In the data rows, 128 means zero.
In the table below, every row is followed by its label. The labels come from one hidden rule.
[156, 103, 133, 85, 111, 135, 173, 119, 175, 100, 107, 135, 138, 145, 151, 206, 58, 194, 121, 137, 143, 121, 105,
 109, 105, 132, 122, 105, 240, 174, 161, 199, 126, 125, 178, 147, 129, 206, 88, 140, 54, 87, 102, 125, 111, 104,
 143, 107] V
[148, 182, 127, 165, 133, 89, 205, 166, 99, 122, 126, 140, 137, 127, 142, 116, 67, 114, 139, 173, 167, 172, 163,
 124, 102, 89, 104, 124, 191, 36, 96, 134, 121, 143, 255, 140, 145, 214, 166, 130, 159, 66, 109, 100, 145, 71,
 148, 113] U
[95, 164, 122, 135, 138, 115, 97, 137, 112, 156, 164, 131, 154, 155, 117, 159, 225, 77, 143, 136, 127, 133, 144,
 106, 144, 200, 255, 151, 0, 104, 109, 72, 106, 132, 67, 119, 126, 81, 158, 114, 216, 173, 134, 140, 186, 1,
 93, 153] U
[123, 255, 147, 154, 137, 114, 97, 224, 98, 102, 149, 169, 132, 67, 101, 183, 255, 108, 161, 159, 161, 152, 151,
 94, 123, 208, 178, 128, 68, 107, 92, 82, 74, 147, 144, 51, 121, 194, 171, 86, 255, 184, 121, 144, 124, 13,
 125, 143] U
[87, 125, 93, 101, 151, 97, 124, 160, 67, 175, 143, 122, 161, 161, 109, 94, 176, 92, 115, 118, 126, 160, 127,
 157, 138, 131, 122, 140, 133, 108, 141, 86, 122, 129, 106, 148, 135, 146, 161, 101, 88, 128, 128, 113, 154, 213,
 145, 106] V
[32, 118, 110, 134, 150, 130, 80, 107, 141, 234, 120, 134, 151, 118, 104, 98, 150, 100, 147, 97, 108, 87, 143,
 163, 147, 183, 113, 160, 33, 186, 131, 47, 133, 108, 51, 177, 124, 45, 130, 99, 124, 182, 191, 133, 167, 140,
 93, 141] U
[183, 164, 126, 136, 126, 137, 105, 158, 127, 170, 122, 105, 118, 113, 137, 151, 141, 72, 110, 101, 112, 85, 91,
 133, 153, 147, 163, 129, 58, 123, 134, 109, 127, 123, 132, 117, 106, 207, 126, 127, 168, 181, 155, 145, 102, 66,
 98, 139] U
[64, 146, 133, 141, 137, 113, 156, 124, 105, 143, 131, 131, 127, 138, 135, 81, 192, 125, 136, 133, 123, 171, 122,
 107, 127, 145, 102, 133, 156, 74, 99, 137, 131, 125, 130, 209, 133, 119, 207, 140, 104, 68, 109, 106, 169, 64,
 141, 118] M
[188, 103, 120, 117, 122, 137, 112, 94, 167, 118, 118, 109, 103, 97, 145, 89, 82, 157, 102, 161, 121, 101, 101,
 123, 133, 94, 149, 111, 146, 173, 118, 67, 147, 143, 208, 110, 115, 121, 139, 141, 97, 112, 127, 142, 160, 138,
 108, 144] U
[140, 160, 127, 110, 119, 136, 166, 60, 169, 167, 114, 97, 126, 80, 127, 107, 164, 203, 120, 137, 118, 156, 87,
 109, 105, 106, 140, 129, 172, 116, 204, 152, 130, 132, 88, 78, 130, 118, 105, 126, 109, 150, 121, 172, 80, 101,
 96, 142] V
[185, 128, 145, 110, 116, 128, 185, 132, 121, 65, 126, 130, 140, 95, 144, 148, 119, 88, 130, 150, 139, 191, 120,
 123, 101, 126, 146, 121, 199, 80, 118, 164, 146, 148, 164, 178, 125, 133, 125, 150, 107, 146, 121, 147, 125, 34,
 126, 107] V
[255, 121, 178, 99, 100, 134, 141, 143, 148, 57, 121, 96, 113, 81, 135, 233, 104, 185, 88, 146, 119, 135, 90,
 113, 128, 174, 220, 113, 81, 194, 160, 128, 91, 142, 98, 39, 105, 130, 124, 155, 115, 176, 129, 198, 101, 77,
 127, 144] V
[142, 176, 98, 194, 154, 112, 143, 189, 104, 176, 126, 137, 158, 190, 136, 57, 117, 24, 190, 106, 124, 150, 124,
 139, 152, 101, 93, 150, 195, 23, 93, 145, 148, 123, 132, 227, 149, 183, 152, 107, 172, 112, 119, 90, 164, 194,
 117, 103] U
[47, 213, 110, 170, 127, 104, 163, 208, 96, 164, 136, 172, 141, 114, 107, 148, 178, 111, 214, 200, 143, 167, 156,
 129, 103, 135, 129, 157, 110, 47, 100, 115, 109, 119, 199, 164, 146, 255, 231, 95, 216, 169, 93, 146, 165, 72,
 196, 124] U
[189, 127, 149, 127, 111, 133, 118, 124, 138, 72, 118, 90, 127, 134, 136, 95, 78, 204, 118, 132, 149, 126, 102,
 120, 121, 129, 141, 93, 122, 172, 111, 137, 132, 133, 158, 23, 133, 135, 147, 126, 52, 165, 100, 132, 89, 118,
 115, 118] V
[94, 164, 152, 115, 116, 116, 94, 165, 147, 126, 143, 138, 143, 130, 127, 123, 192, 159, 101, 127, 129, 107, 131,
 130, 123, 141, 96, 124, 45, 155, 157, 88, 136, 130, 113, 81, 107, 94, 79, 139, 87, 146, 146, 148, 90, 117,
 133, 171] U
[98, 111, 141, 128, 132, 154, 125, 71, 137, 178, 139, 147, 137, 137, 114, 104, 181, 118, 125, 93, 109, 144, 116,
 136, 129, 125, 130, 160, 145, 155, 105, 93, 146, 115, 91, 131, 112, 111, 157, 132, 167, 152, 142, 107, 144, 190,
 123, 137] U
[63, 151, 135, 150, 135, 154, 100, 168, 108, 164, 139, 118, 138, 115, 105, 86, 159, 40, 129, 138, 112, 148, 137,
 137, 162, 124, 166, 138, 161, 118, 132, 14, 126, 114, 103, 174, 132, 100, 121, 107, 185, 166, 137, 117, 132, 30,
 100, 130] U
[102, 171, 108, 147, 134, 107, 130, 142, 119, 137, 121, 123, 131, 153, 124, 139, 180, 94, 149, 139, 127, 156, 149,
 146, 104, 164, 116, 136, 126, 73, 124, 125, 121, 118, 192, 181, 144, 159, 149, 113, 118, 153, 148, 110, 151, 78,
 110, 123] U
[160, 83, 108, 92, 126, 148, 140, 60, 176, 121, 107, 90, 115, 132, 150, 105, 64, 165, 103, 122, 103, 141, 94,
 133, 126, 88, 88, 101, 156, 186, 152, 187, 158, 149, 186, 50, 103, 81, 31, 170, 0, 120, 98, 138, 117, 203,
 125, 110] V
[113, 125, 123, 93, 131, 112, 94, 103, 165, 139, 134, 124, 106, 79, 131, 192, 147, 167, 95, 83, 117, 103, 137,
 110, 139, 151, 147, 124, 62, 75, 106, 81, 120, 125, 106, 182, 115, 105, 71, 136, 112, 190, 133, 130, 116, 202,
 88, 124] V
[47, 136, 101, 206, 135, 111, 115, 174, 69, 172, 145, 167, 180, 186, 132, 100, 165, 57, 166, 159, 137, 149, 157,
 130, 124, 131, 109, 160, 136, 41, 69, 89, 116, 127, 157, 213, 145, 109, 168, 82, 180, 88, 140, 123, 210, 157,
 142, 96] U
[96, 137, 141, 180, 142, 84, 106, 171, 103, 179, 126, 173, 139, 76, 126, 131, 189, 110, 152, 111, 145, 148, 158,
 115, 102, 165, 255, 121, 80, 196, 94, 128, 115, 124, 57, 26, 108, 174, 168, 95, 147, 171, 143, 154, 106, 12,
 163, 134] U
[38, 153, 125, 153, 134, 129, 41, 127, 117, 191, 181, 176, 128, 109, 97, 127, 202, 0, 133, 113, 107, 101, 146,
 131, 151, 201, 225, 162, 0, 247, 121, 0, 97, 114, 68, 35, 117, 137, 214, 128, 172, 206, 187, 137, 153, 114,
 117, 154] U
[122, 170, 143, 136, 126, 105, 86, 149, 102, 170, 143, 159, 150, 148, 124, 142, 145, 141, 187, 164, 132, 137, 138,
 138, 136, 165, 165, 116, 143, 108, 79, 87, 97, 126, 69, 102, 123, 149, 139, 139, 144, 143, 142, 134, 127, 60,
 145, 162] U
[0, 217, 145, 162, 158, 102, 162, 228, 69, 171, 157, 160, 151, 154, 107, 76, 255, 79, 199, 157, 129, 185, 174,
 109, 136, 165, 120, 152, 104, 81, 88, 96, 103, 120, 102, 204, 136, 164, 255, 90, 199, 154, 117, 69, 170, 184,
 140, 125] U
[46, 132, 150, 155, 128, 144, 86, 145, 137, 178, 158, 158, 156, 101, 94, 161, 156, 107, 130, 135, 118, 88, 164,
 139, 149, 173, 143, 159, 115, 152, 130, 90, 136, 132, 80, 63, 113, 181, 171, 97, 221, 155, 130, 119, 151, 134,
 170, 131] U
[196, 109, 123, 128, 117, 130, 136, 90, 153, 107, 107, 114, 133, 135, 134, 76, 30, 208, 81, 85, 98, 118, 151,
 134, 132, 62, 42, 139, 122, 178, 158, 154, 140, 120, 128, 121, 122, 59, 27, 168, 84, 83, 118, 108, 117, 178,
 96, 129] M
[139, 145, 119, 115, 137, 139, 139, 141, 104, 130, 120, 132, 137, 137, 154, 73, 16, 101, 170, 73, 124, 139, 113,
 131, 122, 110, 77, 133, 186, 0, 138, 122, 167, 126, 182, 162, 153, 128, 91, 122, 65, 76, 114, 87, 129, 186,
 133, 124] V
[143, 117, 139, 112, 127, 125, 146, 137, 122, 144, 134, 127, 142, 143, 122, 174, 140, 108, 123, 171, 123, 129, 152,
 129, 124, 141, 121, 130, 72, 21, 148, 138, 132, 143, 119, 86, 127, 214, 209, 106, 101, 104, 109, 127, 117, 93,
 142, 120] V
[175, 65, 120, 67, 112, 148, 137, 70, 132, 127, 113, 76, 100, 123, 145, 67, 49, 125, 149, 90, 113, 88, 140,
 146, 152, 104, 90, 125, 46, 129, 179, 104, 159, 121, 94, 145, 132, 57, 75, 144, 79, 86, 130, 150, 96, 245,
 108, 106] V
[107, 114, 120, 115, 135, 145, 151, 124, 133, 148, 129, 143, 157, 166, 122, 78, 86, 106, 163, 125, 113, 87, 136,
 139, 135, 116, 89, 136, 95, 170, 75, 99, 132, 123, 52, 117, 113, 50, 150, 107, 83, 168, 113, 89, 164, 148,
 99, 132] M
[117, 155, 129, 152, 138, 158, 120, 83, 106, 197, 140, 151, 134, 153, 107, 70, 166, 108, 111, 111, 99, 127, 122,
 123, 140, 137, 132, 150, 52, 189, 92, 116, 138, 103, 65, 201, 123, 101, 137, 117, 124, 122, 164, 128, 171, 188,
 100, 126] M
[88, 238, 130, 193, 159, 114, 142, 255, 82, 102, 170, 124, 152, 154, 130, 189, 195, 67, 185, 160, 152, 164, 153,
 133, 89, 125, 132, 142, 133, 70, 111, 64, 110, 129, 140, 114, 137, 235, 183, 86, 226, 166, 126, 114, 136, 56,
 140, 130] U
[147, 168, 128, 125, 115, 116, 174, 132, 122, 56, 114, 121, 118, 99, 149, 180, 112, 142, 147, 186, 160, 188, 138,
 114, 106, 154, 114, 92, 141, 42, 108, 179, 142, 136, 173, 120, 136, 255, 113, 129, 155, 110, 102, 128, 151, 113,
 155, 112] V
[117, 103, 132, 130, 108, 151, 124, 113, 118, 127, 124, 138, 114, 149, 137, 185, 102, 139, 91, 139, 120, 134, 121,
 118, 127, 101, 159, 140, 121, 149, 139, 161, 123, 137, 187, 100, 116, 118, 125, 110, 112, 110, 135, 150, 114, 202,
 99, 126] M
[196, 33, 125, 126, 123, 133, 108, 82, 141, 122, 99, 95, 142, 174, 131, 100, 22, 182, 83, 107, 125, 165, 153,
 138, 124, 79, 49, 117, 217, 11, 144, 165, 170, 124, 143, 123, 135, 130, 139, 132, 74, 94, 122, 111, 67, 192,
 154, 97] V
[159, 135, 122, 145, 135, 125, 104, 153, 129, 159, 125, 170, 127, 94, 114, 145, 228, 127, 141, 124, 139, 175, 130,
 126, 140, 150, 84, 132, 105, 54, 80, 73, 110, 137, 140, 102, 112, 90, 104, 120, 160, 115, 132, 134, 139, 96,
 159, 113] U
[191, 87, 101, 122, 106, 136, 163, 104, 128, 54, 123, 113, 128, 154, 126, 93, 151, 178, 98, 105, 115, 168, 111,
 144, 129, 100, 66, 119, 200, 135, 123, 140, 160, 128, 182, 160, 145, 140, 92, 142, 97, 64, 117, 114, 138, 149,
 123, 129] V
[185, 129, 87, 113, 138, 150, 154, 124, 111, 108, 102, 144, 131, 185, 121, 45, 120, 58, 180, 137, 133, 197, 147,
 156, 140, 52, 35, 136, 209, 34, 120, 154, 166, 113, 104, 194, 141, 24, 119, 130, 114, 47, 124, 82, 178, 214,
 143, 83] M
[136, 192, 121, 165, 146, 104, 141, 88, 119, 126, 137, 140, 127, 146, 129, 89, 72, 100, 139, 117, 146, 138, 152,
 146, 146, 110, 104, 149, 125, 82, 122, 168, 107, 112, 163, 197, 127, 137, 193, 119, 133, 123, 121, 106, 173, 122,
 125, 128] M
[98, 196, 122, 183, 124, 92, 104, 191, 114, 153, 136, 154, 141, 151, 131, 145, 237, 88, 178, 139, 141, 169, 121,
 123, 147, 139, 145, 113, 106, 112, 133, 127, 128, 140, 121, 203, 122, 194, 216, 134, 207, 135, 122, 137, 151, 124,
 127, 134] U
[153, 194, 148, 106, 131, 116, 113, 145, 99, 69, 142, 156, 99, 101, 121, 181, 140, 192, 183, 184, 124, 100, 116,
 103, 112, 151, 239, 134, 115, 159, 110, 178, 108, 137, 178, 56, 123, 164, 129, 145, 145, 166, 117, 160, 70, 86,
 126, 153] V
[115, 129, 94, 111, 136, 148, 114, 101, 135, 125, 118, 99, 151, 189, 131, 59, 52, 70, 104, 111, 97, 109, 130,
 152, 137, 97, 66, 126, 148, 140, 83, 111, 132, 123, 144, 178, 123, 59, 99, 140, 56, 132, 110, 88, 155, 230,
 141, 120] M
[137, 175, 124, 155, 133, 106, 128, 160, 139, 149, 135, 126, 143, 147, 119, 69, 253, 48, 133, 113, 104, 106, 164,
 142, 125, 114, 156, 145, 104, 130, 85, 114, 115, 125, 80, 150, 141, 83, 141, 97, 170, 126, 133, 131, 161, 156,
 137, 146] M
[76, 82, 120, 137, 142, 127, 44, 99, 107, 190, 157, 140, 157, 98, 117, 158, 216, 82, 155, 119, 106, 90, 136,
 135, 150, 115, 147, 139, 61, 127, 82, 98, 116, 104, 87, 166, 124, 8, 117, 124, 154, 153, 162, 113, 166, 102,
 105, 150] M
[146, 41, 114, 117, 121, 116, 127, 114, 127, 174, 130, 115, 131, 127, 107, 124, 134, 121, 125, 88, 121, 120, 108,
 137, 153, 137, 79, 126, 120, 236, 150, 147, 139, 132, 59, 140, 109, 151, 139, 115, 157, 164, 142, 125, 118, 153,
 80, 128] V
[159, 107, 128, 148, 135, 145, 110, 159, 137, 172, 127, 121, 141, 152, 128, 108, 60, 83, 118, 102, 115, 119, 84,
 137, 154, 133, 80, 132, 93, 130, 129, 124, 147, 120, 131, 128, 118, 100, 74, 123, 147, 155, 148, 114, 103, 135,
 109, 128] M
[183, 172, 160, 95, 112, 123, 117, 91, 108, 90, 139, 133, 105, 93, 130, 165, 134, 105, 157, 114, 134, 109, 122,
 105, 127, 192, 183, 103, 30, 180, 183, 150, 125, 136, 159, 57, 113, 81, 60, 121, 105, 154, 135, 167, 104, 39,
 122, 142] V
[158, 75, 154, 89, 92, 149, 104, 72, 152, 90, 124, 78, 116, 98, 148, 192, 98, 188, 119, 101, 122, 95, 106,
 107, 126, 139, 169, 113, 95, 228, 202, 116, 111, 139, 191, 46, 104, 89, 67, 132, 132, 111, 126, 189, 35, 95,
 102, 149] V
[97, 167, 123, 194, 139, 107, 200, 180, 120, 68, 145, 134, 140, 153, 139, 137, 51, 152, 186, 154, 169, 220, 151,
 146, 95, 50, 80, 126, 151, 108, 92, 157, 123, 140, 203, 255, 154, 194, 197, 133, 184, 78, 100, 100, 154, 74,
 171, 84] U
[143, 209, 136, 133, 129, 117, 133, 207, 86, 77, 155, 157, 143, 97, 147, 174, 149, 102, 97, 176, 147, 131, 137,
 116, 111, 216, 86, 134, 145, 54, 137, 157, 114, 126, 185, 73, 143, 141, 243, 138, 186, 147, 104, 130, 157, 87,
 139, 118] V
[143, 105, 147, 40, 127, 142, 110, 62, 187, 172, 115, 87, 100, 144, 129, 103, 68, 166, 59, 99, 119, 59, 100,
 139, 144, 44, 152, 116, 174, 190, 181, 109, 160, 122, 101, 128, 107, 26, 31, 154, 53, 89, 156, 176, 89, 224,
 72, 162] V
[179, 159, 147, 85, 122, 136, 74, 111, 131, 134, 119, 101, 119, 106, 124, 178, 112, 132, 40, 89, 120, 88, 122,
 122, 155, 132, 198, 155, 131, 239, 139, 127, 139, 107, 46, 95, 131, 56, 143, 134, 82, 157, 149, 176, 89, 162,
 109, 136] V
[122, 136, 113, 147, 125, 138, 122, 130, 110, 130, 133, 125, 109, 143, 124, 69, 71, 103, 124, 135, 128, 166, 139,
 123, 103, 97, 101, 105, 162, 84, 128, 151, 124, 131, 146, 193, 142, 147, 129, 134, 111, 134, 148, 117, 157, 207,
 120, 90] M
[69, 117, 138, 109, 133, 125, 68, 113, 142, 168, 156, 122, 127, 133, 109, 116, 149, 118, 122, 83, 105, 78, 131,
 120, 124, 161, 152, 137, 101, 208, 176, 65, 117, 115, 55, 0, 115, 52, 99, 147, 138, 176, 155, 139, 126, 192,
 92, 117] M
[144, 93, 122, 111, 137, 147, 141, 124, 123, 156, 135, 142, 94, 167, 138, 186, 158, 156, 108, 95, 104, 136, 138,
 143, 135, 82, 64, 125, 89, 168, 110, 69, 126, 127, 103, 150, 127, 101, 152, 131, 121, 146, 120, 135, 112, 182,
 110, 125] U
The hidden rule looks at only part of the columns. Which column or columns, counting from 0, in order?
3 31 37
Which label does each new row get?
[81, 147, 117, 155, 121, 130, 126, 124, 122, 104, 107, 124, 117, 132, 125, 158, 112, 141, 111, 126, 108, 158, 129,
 140, 118, 157, 103, 121, 120, 91, 107, 135, 129, 126, 201, 111, 132, 73, 148, 111, 152, 142, 144, 108, 121, 172,
 107, 155] ~ M
[95, 85, 132, 115, 139, 150, 112, 99, 134, 111, 121, 96, 134, 94, 124, 143, 155, 89, 96, 105, 130, 130, 113,
 134, 140, 100, 168, 114, 79, 166, 161, 177, 117, 137, 169, 139, 122, 153, 97, 134, 76, 162, 127, 148, 113, 230,
 130, 149] ~ V
[101, 65, 129, 110, 125, 131, 155, 104, 111, 92, 92, 107, 106, 157, 117, 64, 63, 150, 138, 121, 118, 149, 121,
 127, 128, 66, 67, 113, 245, 84, 120, 167, 140, 125, 188, 200, 135, 103, 110, 153, 81, 93, 90, 156, 139, 89,
 149, 113] ~ V
[140, 143, 126, 154, 131, 106, 137, 129, 142, 129, 139, 147, 120, 103, 140, 144, 183, 63, 113, 154, 145, 101, 146,
 131, 88, 171, 161, 132, 196, 60, 129, 176, 109, 128, 117, 115, 125, 75, 148, 114, 192, 118, 89, 118, 124, 56,
 130, 131] ~ M
[39, 147, 125, 149, 141, 132, 114, 192, 115, 122, 131, 104, 116, 125, 127, 94, 104, 111, 128, 105, 110, 102, 137,
 130, 168, 124, 150, 142, 139, 89, 107, 86, 124, 106, 96, 118, 122, 139, 112, 120, 139, 110, 130, 119, 140, 117,
 116, 130] ~ U
[174, 73, 144, 113, 103, 148, 150, 105, 125, 111, 108, 136, 109, 118, 151, 156, 97, 191, 108, 128, 138, 97, 123,
 107, 98, 126, 170, 108, 174, 172, 169, 198, 116, 147, 167, 73, 106, 207, 63, 132, 70, 149, 140, 161, 96, 87,
 83, 118] ~ V
[138, 94, 137, 126, 131, 127, 143, 76, 137, 162, 114, 161, 121, 145, 128, 113, 164, 141, 111, 99, 118, 82, 109,
 137, 158, 109, 96, 129, 124, 111, 101, 67, 107, 129, 90, 158, 136, 75, 60, 121, 117, 158, 136, 113, 100, 150,
 150, 110] ~ U
[184, 175, 121, 156, 113, 130, 138, 108, 139, 88, 116, 120, 107, 108, 142, 136, 144, 146, 131, 154, 154, 136, 139,
 119, 121, 112, 192, 127, 195, 152, 88, 140, 141, 135, 159, 106, 129, 208, 195, 129, 81, 147, 91, 117, 93, 113,
 124, 121] ~ U
[167, 162, 125, 118, 102, 112, 175, 117, 121, 81, 146, 105, 122, 95, 124, 170, 230, 175, 109, 117, 137, 145, 104,
 123, 112, 140, 131, 111, 127, 99, 125, 160, 144, 146, 186, 40, 129, 142, 105, 132, 116, 108, 126, 145, 125, 59,
 106, 133] ~ V
[206, 133, 141, 115, 105, 137, 145, 82, 129, 95, 116, 103, 97, 115, 141, 132, 5, 152, 150, 108, 140, 150, 112,
 109, 95, 156, 73, 85, 186, 138, 155, 165, 108, 140, 173, 92, 138, 135, 80, 145, 61, 89, 121, 129, 72, 107,
 187, 143] ~ V
[239, 75, 129, 115, 119, 120, 198, 122, 167, 122, 112, 87, 88, 126, 148, 131, 110, 215, 131, 154, 150, 141, 131,
 105, 116, 115, 204, 98, 188, 102, 157, 165, 127, 141, 209, 108, 119, 183, 80, 166, 153, 128, 129, 143, 108, 94,
 148, 120] ~ V
[94, 159, 118, 178, 130, 103, 186, 137, 77, 119, 125, 178, 148, 161, 139, 132, 231, 49, 189, 200, 154, 152, 148,
 137, 119, 135, 97, 129, 158, 42, 106, 99, 134, 130, 118, 132, 143, 138, 141, 111, 206, 113, 114, 79, 158, 77,
 188, 93] ~ U
[107, 14, 119, 132, 124, 154, 92, 53, 135, 140, 113, 108, 131, 93, 125, 125, 149, 118, 79, 71, 133, 115, 121,
 132, 145, 59, 157, 126, 92, 146, 129, 124, 160, 100, 99, 151, 129, 43, 102, 132, 66, 140, 150, 133, 67, 149,
 94, 133] ~ M
[157, 127, 137, 103, 118, 133, 118, 78, 168, 123, 102, 105, 92, 110, 131, 182, 118, 189, 96, 125, 116, 119, 93,
 139, 107, 158, 143, 120, 119, 174, 185, 163, 133, 131, 187, 104, 118, 95, 58, 132, 46, 150, 150, 152, 97, 72,
 103, 144] ~ V
[138, 150, 123, 154, 129, 120, 78, 120, 132, 190, 131, 111, 115, 125, 116, 135, 121, 75, 127, 127, 127, 101, 117,
 114, 140, 168, 106, 128, 101, 223, 154, 120, 101, 139, 50, 115, 124, 97, 170, 125, 166, 158, 145, 136, 102, 167,
 113, 148] ~ M
[122, 130, 138, 132, 136, 123, 134, 51, 140, 92, 117, 117, 127, 134, 139, 104, 155, 175, 98, 118, 115, 114, 77,
 106, 133, 115, 140, 137, 90, 96, 129, 120, 128, 135, 78, 114, 132, 95, 135, 133, 124, 109, 144, 105, 112, 193,
 129, 142] ~ M
[44, 168, 147, 152, 131, 93, 131, 195, 102, 112, 146, 126, 124, 119, 123, 153, 199, 37, 128, 150, 146, 178, 144,
 113, 146, 148, 102, 144, 215, 153, 99, 153, 111, 133, 135, 197, 141, 102, 181, 101, 117, 154, 122, 144, 191, 12,
 172, 136] ~ M
[188, 161, 152, 136, 103, 104, 173, 138, 162, 44, 126, 121, 136, 119, 155, 255, 143, 200, 146, 174, 159, 162, 100,
 80, 90, 191, 208, 99, 186, 110, 149, 177, 101, 148, 232, 65, 132, 224, 119, 146, 132, 88, 90, 149, 98, 62,
 137, 119] ~ V
[55, 129, 128, 135, 132, 128, 146, 141, 100, 174, 133, 120, 135, 112, 124, 62, 178, 99, 111, 154, 127, 143, 137,
 124, 131, 152, 63, 145, 122, 111, 85, 84, 119, 113, 86, 223, 122, 166, 199, 126, 114, 99, 135, 102, 144, 36,
 158, 125] ~ U
[54, 134, 125, 157, 141, 116, 137, 148, 102, 162, 150, 173, 150, 162, 97, 97, 191, 39, 208, 121, 133, 108, 154,
 147, 124, 133, 153, 179, 120, 55, 63, 71, 137, 112, 149, 161, 140, 160, 186, 124, 187, 156, 119, 121, 187, 169,
 160, 111] ~ U
[84, 165, 135, 133, 124, 129, 84, 107, 114, 168, 144, 116, 133, 127, 114, 123, 174, 66, 122, 107, 129, 96, 135,
 126, 120, 161, 164, 135, 166, 117, 144, 66, 109, 139, 83, 13, 142, 130, 161, 129, 178, 155, 130, 141, 155, 154,
 110, 129] ~ U
[71, 98, 100, 168, 135, 137, 123, 148, 108, 151, 128, 147, 152, 201, 137, 48, 95, 132, 148, 121, 119, 107, 140,
 144, 148, 82, 101, 166, 154, 118, 93, 131, 125, 112, 125, 255, 138, 71, 121, 95, 115, 65, 143, 136, 191, 250,
 140, 86] ~ M
[146, 151, 118, 111, 123, 120, 143, 64, 158, 79, 117, 112, 87, 129, 146, 134, 142, 122, 105, 151, 123, 124, 103,
 117, 111, 72, 129, 114, 200, 131, 192, 134, 123, 135, 128, 104, 132, 154, 103, 155, 86, 114, 140, 102, 69, 171,
 143, 107] ~ V
[49, 183, 104, 144, 135, 128, 102, 158, 133, 161, 140, 135, 162, 176, 121, 15, 221, 64, 150, 108, 122, 96, 176,
 163, 156, 92, 80, 162, 103, 113, 85, 45, 146, 109, 39, 255, 143, 138, 152, 125, 136, 106, 155, 124, 164, 202,
 128, 144] ~ U
[121, 106, 111, 96, 123, 134, 141, 107, 111, 103, 129, 92, 133, 99, 112, 128, 96, 165, 70, 107, 129, 104, 98,
 144, 141, 163, 177, 122, 124, 186, 131, 130, 121, 138, 97, 89, 120, 121, 65, 130, 88, 110, 126, 148, 96, 169,
 131, 140] ~ V
[83, 122, 110, 97, 135, 158, 106, 120, 152, 201, 103, 102, 145, 168, 108, 59, 76, 154, 108, 88, 97, 41, 124,
 177, 148, 125, 78, 153, 104, 160, 139, 73, 137, 93, 54, 236, 151, 0, 110, 115, 115, 126, 162, 111, 142, 228,
 90, 109] ~ M
[91, 187, 120, 177, 142, 98, 153, 163, 74, 89, 135, 145, 129, 127, 125, 224, 172, 133, 173, 156, 155, 149, 124,
 115, 71, 121, 114, 121, 146, 71, 101, 125, 130, 137, 186, 116, 131, 184, 198, 133, 166, 115, 86, 159, 176, 13,
 186, 130] ~ U
[131, 144, 131, 119, 110, 102, 132, 141, 107, 77, 159, 120, 121, 106, 118, 161, 148, 177, 153, 105, 132, 118, 104,
 116, 132, 182, 159, 111, 98, 172, 129, 145, 119, 118, 159, 125, 131, 162, 113, 106, 139, 93, 118, 134, 138, 92,
 149, 127] ~ V
